In the data rows, 128 means zero.
Some points:
[139  82 115 145 150 159 139 114 108 131  90 152 141 108 137 111 124 140
 108 133 108  92 126 126 129 143 113 166 112 114 122 156]
[110 103 152 145 112 113 127 158 126  65  77 122 119 155 139 136 156 163
 135 153 104 154 136 113 149 105 140 148 112 157 118 109]
[ 95 157 120 141 112 120 150 135 134 102 152 143 117 125 134  78 110 104
 119 144 127 106 120 127 139 106 166 119 138 117 131 158]
[ 95  93 128 103  85 123 156 128 125 125 129 146  97  98 115 109 142 123
 144  97 133 152 130 117 148 123 115 164 135 158 112 125]
[119 136 121 114  91 131 122 120  80 147 105 127 161 120 133 121  99 149
 136 128 100 167 141 146  94 116 142 107 138 119 146 157]
[125 122 134 117  97  98 100 127 128 141 115  94 154 165 157 147 127  92
 140 138 122 113 114 138 157 147 135 141 151 124 129 145]
[146 129 153 146 135  86 132 139  93 134 117 136 167 101 106 129 141 150
 148 163 141 104  91 108 152 142 134  95 148 152 130 102]
[144  84 109 146 155 159 133 119 112 136  91 149 143 108 134 109 136 142
 111 129 110  91 124 131 127 134 118 164 113 119 126 149]
[144  81 108 147 155 161 134 121 111 134  90 146 139 109 137 104 135 144
 113 130 110  86 126 130 123 137 120 166 115 118 124 148]
[ 90 162 120 147 129 119 153 136 134 104 151 143 117 121 136  82 106 108
 123 144 125 110 128 125 146 100 163 126 145 119 125 150]
[ 98 128 128 127 177 149 116 163 114 154 118 110 136 164 126 151 106 132
 128 132 137 122 166 129 202  45  60  94  90  82 113 111]
[135 148 106 141  79 137 120 158 131 165 155 154 121 108 115  97 147 147
 138 101 132 136 105 118 162 130 103 151 103 128 120 129]
[128 146 116 118 143 142 113  86 142 127 128 122 117 133 129 160 168 161
 150 122 140 127 138  68 124 133 134 132 142 120 144 181]
[119 136 122 114  90 131 123 121  80 147 105 128 161 120 132 122  99 151
 137 127 100 167 140 147  93 117 143 106 138 118 147 158]
[147 132 153 146 135  87 126 135  88 139 117 144 167 105 100 138 153 143
 139 155 150 103  86 109 153 141 138  92 144 147 137  99]
[128 148 117 117 144 141 113  85 142 128 129 124 117 131 128 159 168 161
 151 122 138 125 141  68 125 132 133 132 143 121 142 182]
[114 140 130 138 133 115 126 132 153 125 118 106 100 120 127 142 112 111
 141 146 153 123  88 111 127 105 153 139  97 140 137 161]
[ 90 162 120 147 129 119 153 138 136 104 150 144 117 122 137  82 108 109
 122 143 126 111 128 124 147 101 164 124 144 120 125 151]
[145 152 172 111 119 165  87 137 162 136  93 139 145 117  73 110 127 121
 131 174 139 155 153 143 115 107 121 148 165 126 140 124]
[106 145 105 151 127 117 127 136 156 129 110  95 107 112 143 141  99 115
 155 144 159 138 103  68  69  93  74  98 103 102 112  85]
[159 151 130 136 126 149 115 154  89 109 113 118  91 109 132 143 123  96
 128 107 137 156 142 145 135 157 119 113 140 136 115 148]
[161 101 144 127 104  87 154 113 162  86 134 144 155 104 141 140 102  83
 164 133 149 101 200  55  76  98  66  88  98 110  86 116]
[116 118 123 130 122 120 138 161 108  79  80 136 106 170 135 135 156 161
 144 148 116 148 132 112 154 111 152 166 165  58  97  67]
[161 112 136 104 118  97 139 117 136  96 137 155 129 113 125 154 136  85
 146 131 154  83 172 164 125 120 141 133 116 115 183 124]
[112 125 122 136 160 117  83 139 146 117 145 156 126 136 138 121 115 147
 145 112 125 132 115 166 126 140 101  98 123 132 146 141]
[114 127 150 128 143 150 132  88 122 136 141 158  98 176 133 119 113 119
 135 135 141 136 115 137 121 143 125 137 117 185 151 110]
[162 152 129 135 124 152 116 156  95 109 111 120  89 113 135 142 129  97
 125 104 132 154 143 144 135 157 125 112 141 138 111 148]
[150 119  88  99 125 117 135 137 141 136 134 158 125  98 145 169  91 153
  70 170 151 122 129 143 130 118 126 121 139 160  98 125]
[133 108 169 129 148 136 117 155 150 133 182 126 153 115 157 139 130 123
 101 105  98 163 110 117  92 121 148 152 147 101 125 132]
[107 100  89  88 143 139 145 164 132 169 121 125 106 109 133 118 130 111
 181  97 173 164  98  87 122 139 145 158 122 133 143 125]
[131 147 103 140  77 139 120 157 130 163 156 157 124 107 112  99 150 144
 137  99 134 137 102 119 163 128 105 147 104 128 119 131]
[125 116 116 173 117 130 183 115 161 138 137 141 125 119 118 182 140 110
 171 154  93 132 136 182 132 129 124  97 108 127 181 119]
[167 144 155 132 147 103 160 106 158 143  89 125 157 146 155  97 145 130
  80  79 156 146 122 146 132 140 150  73  77 101  83 109]
[149 121  87 103 125 116 132 137 142 136 134 162 126  95 147 168  89 155
  70 171 149 124 124 141 129 122 129 119 139 163  96 124]
[164 149 134 131 144 101 163 101 136 138  97 114 148 150 152 103 130 134
  77  85 148 139 116 151 123 116 111 132 157 139 157 125]
[ 96  90 132 103  84 122 154 129 128 125 122 145  95 100 116 109 145 117
 138  96 134 149 132 121 149 120 113 162 128 160 116 127]
[130 145 115 117 142 143 113  84 141 126 131 124 117 133 127 159 170 161
 150 122 139 125 138  69 126 130 135 132 145 119 143 181]
[104 132 122  77 132 152 133 105 129  93 137  59 148  96 103 138  96 150
 144  92 130  94 111 156 156 156 119 156 129 128 126  99]
[107 108  80 124 133  92 141 132 142 132 125 102 104 137  92 108 138 126
  85 134  91 166 165 115 130 168 116 106 159 119 164 123]
[159 115 108 116 123 114 130 113 142 100 141 154 129 115 139 150 144  83
 151 125 160  90 168 156 124 115 151 141 135 118 198  53]
[ 89 162 119 150 126 118 150 135 139  99 148 148 115 120 143  83 111 110
 118 142 125 110 128 123 145  99 165 121 141 119 128 154]
[190 106 129 107 143 118 101  99 114 146 154 134 101 125 129 113 131 140
 150 109  98 143 154  94 155 117 202  72  82  90  99  82]
[127 146 116 118 143 139 110  84 142 126 129 124 117 131 130 157 168 162
 152 122 139 125 140  68 123 133 135 133 142 122 142 181]
[107 124 108 131 142  71 123 125 151 138 126 107 110 143  76 110 140 124
  89 136  90 164 162 120 134 183 135 138  66  97  89  97]
[114 129 158  95 110 147 170 127  90 104 168 116 135 150 134 104 209 137
 123 184 145 144 108 155  87  71  82  87 106 100  83 123]
[116 127 118 133 153 122  83 136 151 109 143 161 133 139 132 120 116 147
 143 110 127 133 115 165 125 137 102  96 126 132 145 142]
[132 108 169 130 149 135 118 156 147 135 182 125 152 115 159 140 128 124
 101 106  97 162 110 117  92 121 147 153 147 101 126 132]
[144  82 112 147 155 160 137 123 113 134  90 146 142 107 134 108 132 145
 112 131 109  90 125 130 126 136 117 166 112 119 125 151]
[ 85 123 131 116 170 154 113 174 125 139 112 142 129 167 122 150 108 124
 115 129 131 104 156 114 155 123 140 104 122 168 136 123]
[169 140  94 170 128 157  86 104 132 121 115  77 105 125 104  92 157  76
 128 172 139 138 141 172 113 128 150 133 119 145  85 139]
[129 120 136 116  96 100 102 129 131 144 115  91 153 165 155 145 126  90
 139 138 121 113 114 136 159 147 135 140 150 123 131 145]
[161  84 118 144 132 163 136 143 104 154 133  98 148 138 146  70 109 135
 170 176 149 126  99  94 146 147 127  73 161 163 153  89]
[117 132 156 117 145 154 136  91 125 129 139 165  97 175 132 119 107 118
 137 138 133 134 111 129 119 151 122 132 126 182 151 109]
[157 144 127 135 120 152 115 152  88 112 115 115  91 112 133 143 131  94
 123 108 138 155 139 150 136 153 123 112 136 138 115 151]
[131 170 101 116 114 149 173 148 120 111 153 120 189 159 140 129 141 125
 122 129 121 117 145 110 108 142 122 152  82 166 127 113]
[118 120 116 173 117 122 171 106 151 132 139 151 126 119 114 189 151 106
 164 149 101 130 130 188 128 128 124  96 105 128 182 120]
[107 106 130  74 114 174 131 106 151  84 127  74 160  94 107 128 117 138
 133  85 140 103 114 148 164 173 155  55  86  91  94 108]
[122 120 136 119 145 143 130  97 107 137 140 143 100 183 128 119 111 132
 158 123 165 136 127 157  74  66  91 109 106  92  90 102]
[130  92 129 199 123 143 151 125 118 108 114 124 137 206  52 137  73 156
 136  91 190 119 114 118 107 156 162 146 150 114 115 164]
[118 144 177 126 109 120 168 152 134 164 168 104  88 137 144 110 153 176
 116 143 133  79 151 153 101 157 115 115 128 115 174 115]
[122 136 122 118  84 128 119 120  80 145 105 125 160 120 131 118  95 152
 138 126 105 165 141 147  88 119 141 108 132 117 150 161]
[ 98 150 138 134 125 115  90  99  79 169 102 140 153 113 135 120 112 130
 137 130 115 173 137 140  99 132 172 147  61  93 104  79]
[144  82 112 145 156 159 137 124 111 134  90 148 142 107 132 108 133 144
 113 130 109  90 125 130 126 135 118 166 113 118 124 152]
[162 128  91 107 114 119 118 139 133 145 134 160 112 108 140 167  89 160
  70 175 169 122 128 140 138 133 146 147  84  65 112  93]
[123 137 113 143 177 107  95 167 113 118 132 106 127 110 146 106 150 101
 172 168 163 129 170 156  93 175 115 168 142 134 109 145]
[111  99 145 151 116 123 125 155 124  65  77 117 116 155 145 137 165 162
 130 154 108 157 135 115 151 100 145 142 114 155 126 103]
[125 120 135 114  95  97  99 127 131 143 113  95 154 165 159 146 129  88
 139 136 121 110 115 137 156 148 136 141 148 124 130 146]
[157 151 136 131 131 148 119 150  85 108 112 118  95 108 128 143 126  87
 125 109 134 154 140 143 136 154 119 114 139 142 114 152]
[127 170  95 123 108 150 169 145 115 120 150 124 187 162 143 133 152 126
 119 126 129 114 148 111 106 140 124 152  83 165 128 110]
[117 139 181 115 109 114 169 153 133 156 170 110  90 136 128 109 151 176
 115 143 132  82 143 156  98 156 124 112 121 117 170 125]
[134 143  97 139  80 142 119 153 124 166 161 147 122 103 116  94 149 148
 140 101 134 133 108 123 165 122 106 148 102 128 121 131]
[126 172 100 116 112 149 170 145 113 115 149 126 187 158 143 132 146 123
 117 129 125 115 147 108 109 144 123 151  83 163 131 111]
[107 109  80 128 129  93 135 128 147 128 126 103 107 141  97 108 139 127
  82 134  87 166 162 114 132 167 115 103 160 125 160 124]
[114 141 135 136 133 123 138 138 153 131 117 102 102 122 127 149 118 108
 134 148 146 120  88 112 129 103 156 135 103 140 137 162]
[165 153 137 135 142  93 166 104 135 137  94 114 149 145 152 100 123 138
  83  82 152 138 116 149 118 119 107 133 151 139 159 128]
[126 128 133 114  96  94  99 130 129 141 114  99 151 169 152 151 125  97
 140 135 126 111 113 139 153 148 139 145 154 122 126 144]
[103 107  90 121 127  78 108 120 135 134 124 102 108 139  72 118 160 115
  80 127 101  69  62  94  64  85  85  93 113 114  96 101]
[126 125 135 114 101  97 103 130 130 141 114  96 155 164 157 145 125  93
 145 138 121 113 113 137 156 147 136 142 155 124 126 143]
[184 112 133 107 147  98 119 100 100 142 161 118  99 121 108 128 111 150
 149 118  79 133 147 108 139  92 155 142 138 178 137 148]
[130 143 116 111 145 142 113  85 143 125 131 127 118 134 128 155 172 156
 151 122 136 123 141  68 124 133 134 130 146 120 142 182]
[124 119 168 131 158 121 111 155 150 133 178 128 155  98 162 140 121 129
 115 104 100 162 111 121  85 126 146 159 142 109 119 127]
[ 88 157 118 155 124 118 151 134 132 104 152 141 117 124 141  86 113 114
 118 136 131 104 127 128 151  97 166 129 141 120 129 148]
[130 138 111 154 140 118 204 112 162 148 148 162 128 138 107 181 142 111
 190 145  88 118 135 185 129 145 134 121 164  89  44 101]
[ 91 110 180 192  92 147  71 114 138 162 144 100 112 106 139 141 114 142
 106 108 153 105 184 139 154 120 128 126 183 165  68  67]
[101  96 130  98  84 129 159 134 138 133 114 148  97 100 113 112 148 120
 141  91 129 145 126 124 151 112 119 160 134 154 117 130]
[105 130 119  75 129 155 131 100 134  87 136  63 152  98 100 135  98 146
 143  91 132  95 109 155 155 155 120 154 132 128 125  98]
[116 127 118 132 152 122  83 136 151 109 143 161 133 139 131 121 117 146
 143 110 127 132 115 165 125 137 103  96 127 131 145 142]
[149 155 172 113 113 168  86 135 168 133  92 143 145 120  77 107 122 121
 128 173 137 155 156 139 117 109 123 148 165 126 138 123]
[191 112 130 109 149  92 111  96 105 135 168 119 108 125 101 125 110 150
 154 111  80 134 143 112 138  87 152 143 130 182 136 148]
[154 157 131 142 128 143 113 152  94 110 108 124  93 109 135 146 126  98
 129 101 139 154 146 143 136 157 120 122 137 137 116 143]
These points spread out most along one direction. Take the direction at right angles to it along which they spread out most. Go by this last direction. For each point below, how far along it does it lie, from 0 to 99? 50 is the average, and the first point above lies past it. One standard deviation of the points above along it is 16.
[163 172 132 137 107 166  93 156 106 116  89 130  85 117 130 145 114  91
 129  65  39  53  69  80  73  92  93  91 116 102 117  80] 59
[145 127 160 141 130  89 140 135  89 137 116 140 165 106 105 134 138 142
 142 163 141 104  93 106 155 147 133  94 148 146 129 107] 45
[ 81 107 145 127 137 144 111 114 139 188 135 125 168 103 128 126 147 130
 100 108 118 153 148 133  81 127 145 110 163 128 126 136] 52
[123 139 169 121 141 146 134  86 123 130 143 168 103 171 144 109  99 126
 145 152 131 143 118 120 155 175  61 101  95  77  89 109] 50
[114 140 130 134 129 115 135 141 157 134 115 104 100 125 124 146 117 110
 137 142 148 119  93 115 128 103 160 136  95 139 136 163] 58
[165 153 134 130 151  97 169 106 139 140  95 115 149 147 152 102 126 135
  83  84 146 139 117 150 123 115 108 133 159 141 154 125] 46
[131 109 169 131 151 133 117 158 145 137 184 124 152 114 159 140 129 126
 102 106  98 162 111 118  91 122 146 153 146 100 126 132] 53
[146 152 171 111 118 165  87 137 163 136  93 139 145 117  72 110 127 122
 130 174 140 155 153 142 115 107 122 148 165 127 140 123] 34
[117 116 123 134 151 123  87 132 149 108 144 151 133 141 129 124 122 142
 140 113 131 132 110 169 122 135 105  97 125 135 145 147] 46
[119 134 153 124 143 152 133  89 124 131 139 160  98 174 135 117 103 120
 139 139 138 136 111 129 119 149 120 138 123 181 153 107] 51
[152 117  87  99 123 119 134 136 143 134 136 158 126  99 145 168  91 155
  71 170 150 122 127 143 130 118 128 120 139 161  96 125] 48
[ 86 125 131 118 168 153 116 174 125 142 114 142 129 169 119 152 106 125
 117 127 130 102 155 115 154 123 139 107 124 170 132 123] 45
[129 100 152 164 147 144 134 125 113 116 214 122 161 113 108 160 109  65
  67 113 136 150 127  90 154 110 105 162 130  85 174 131] 54
[107 130 121 137 150  97 138  78 133  79 114  98 107  87 129 131 149 153
 128 114 101 154 115 148 137 144 123 155 128 122 149  89] 51
